In the rows, zero is written as 128.
Each path is a new rotation, seen through one point. The rows after it are directions, each followed by how far the rotation turns it, in deg/step (0 if it stays put).
Each turn is a multiple of 5 degrees from 10 to 175, or 0.
Each row of a path follows its step; steps can be skipped.
path 1
step 5: [114 129 124 112 127 128 124 124 126 127 118 124 124 123 133 129 126 124
 124 135 124 129 123 134 129 130 128 136 136 129 140 136 108 140 119 130
 126 132]
step 6: [119 138 125 134 123 131 126 127 131 128 129 127 132 124 122 128 121 119
 126 129 131 124 125 140 141 129 140 144 123 131 127 136 126 113 125 127
 136 115]
step 9: [126 129 129 125 124 134 133 139 125 121 110 122 119 128 127 138 130 121
 121 145 118 123 118 122 125 135 126 138 125 135 131 135 128 129 120 129
 128 135]
step 10: [122 138 132 116 134 127 133 132 120 126 125 119 131 128 121 132 125 129
 136 128 119 119 126 143 149 134 137 129 131 129 124 127 123 130 134 124
 134 122]
step 11: [125 131 128 120 128 124 114 134 135 123 130 134 121 130 130 127 132 126
 113 124 118 119 130 132 132 126 141 135 131 123 128 131 123 121 117 142
 136 139]
step 12: [131 123 116 123 128 130 127 131 131 127 114 123 125 124 121 117 140 138
 129 128 133 121 124 136 135 112 132 139 124 129 127 135 125 118 131 126
 120 120]
step 13: [115 122 127 120 135 131 125 125 132 125 125 120 131 134 116 129 128 127
 121 140 113 136 127 127 117 124 129 136 136 140 128 136 119 130 119 126
 130 124]
step 15: [123 135 127 115 132 139 120 121 130 120 125 126 125 117 132 138 121 129
 116 127 122 123 119 133 127 132 128 138 118 125 113 130 128 120 127 134
 138 126]
step 18: [125 136 122 129 128 127 132 127 122 124 116 121 127 127 124 131 125 125
 126 134 120 129 124 136 147 129 136 142 126 134 146 122 120 130 125 130
 126 122]
step 26: [123 133 132 134 134 142 133 137 128 125 121 126 124 130 126 128 129 122
 122 144 112 127 125 125 132 128 134 137 139 131 140 127 120 135 118 121
 128 136]
[128 127 133 129 125 128 128 129 130 122 128 126 127 131 129 131 127 129
 128 130 130 125 126 126 129 129 127 127 124 127 128 122 127 129 127 125
 129 126] -> 45
[129 129 126 132 128 125 124 126 130 127 128 127 131 131 126 127 127 130
 127 128 132 131 129 126 128 123 130 132 129 131 131 127 125 128 127 128
 130 126] -> 60
[128 129 128 129 130 129 123 129 128 127 127 129 126 128 125 131 126 131
 125 130 127 129 127 128 123 131 128 128 128 126 132 127 128 130 126 131
 125 132] -> 170
[129 121 128 128 130 128 131 128 132 129 127 126 128 128 125 126 129 127
 131 132 128 129 127 126 128 126 127 128 124 127 130 132 127 130 128 127
 127 132] -> 85
[128 128 126 132 131 126 125 126 128 125 128 129 128 127 130 130 123 127
 132 126 127 128 124 129 132 130 131 127 127 126 127 132 129 129 127 128
 131 129] -> 85
[128 126 128 125 126 125 127 125 128 127 126 129 129 128 131 131 129 126
 126 128 126 129 126 123 125 127 126 128 129 131 124 129 126 128 125 131
 131 132] -> 175
path 2
step 2: [122 118 135 130 128 132 137 125 126 128 126 128 122 115 136 123 129 133
 133 130 128 122 132 140 131 118 123 114 126 128 129 119 129 135 131 129
 117 123]
step 3: [131 127 128 131 118 142 126 142 129 122 128 124 130 123 124 117 131 134
 118 124 125 125 131 123 117 130 125 122 137 135 124 116 129 129 129 130
 128 123]
step 4: [126 125 131 139 135 133 125 123 116 129 125 123 120 127 130 126 129 123
 126 108 128 121 128 128 132 132 133 121 122 123 119 121 125 133 136 126
 133 118]
step 7: [126 120 133 128 115 131 131 122 121 141 130 130 122 122 128 123 129 135
 123 127 131 122 135 132 124 130 127 122 122 125 130 115 132 130 123 137
 124 111]
step 12: [127 134 134 127 114 132 130 132 129 129 141 125 128 121 124 127 137 134
 116 122 133 116 124 131 125 127 126 126 133 128 126 120 136 127 132 133
 138 117]
step 13: [134 124 122 135 131 127 134 131 133 131 123 118 122 126 136 123 121 126
 135 109 127 121 124 136 129 125 122 131 121 129 118 120 130 135 129 126
 135 122]
step 14: [125 123 134 133 123 132 130 140 127 129 129 122 124 124 136 120 130 124
 123 128 122 134 126 133 141 116 127 122 145 118 131 124 132 130 127 131
 129 123]
step 15: [134 119 135 139 125 128 135 137 123 130 130 126 136 128 119 117 123 129
 124 122 130 114 133 127 125 124 132 119 125 126 124 122 137 124 136 122
 129 136]
step 16: [123 126 132 120 123 129 120 138 118 135 126 116 124 124 135 124 124 120
 125 126 131 119 128 134 124 135 127 123 121 121 128 121 135 135 125 129
 123 115]
step 21: [133 137 133 127 119 138 125 133 121 132 135 110 121 119 124 127 130 126
 124 130 126 118 121 124 131 136 132 121 126 132 124 125 127 131 129 124
 134 117]
[126 125 129 125 128 131 130 130 131 123 129 126 129 127 125 132 128 129
 130 129 128 125 130 125 132 125 127 125 129 128 131 131 128 127 129 130
 129 128] -> 120
[130 128 128 123 126 127 129 126 132 129 132 127 131 126 130 131 130 129
 128 131 128 126 128 134 125 129 126 128 125 129 127 128 128 127 129 128
 127 125] -> 70
[127 126 129 131 128 129 129 129 125 132 127 130 132 127 128 126 125 128
 130 132 129 130 127 128 125 124 125 126 129 128 132 127 125 125 129 128
 129 129] -> 85
[131 128 131 131 128 128 132 127 131 129 129 127 127 130 128 127 128 127
 130 130 123 130 128 132 129 126 130 127 129 125 126 130 127 128 124 129
 127 132] -> 85
[125 128 127 131 126 130 129 130 127 128 123 126 125 128 126 132 130 128
 128 129 129 129 127 132 127 132 126 128 127 127 126 131 128 127 128 129
 134 129] -> 85
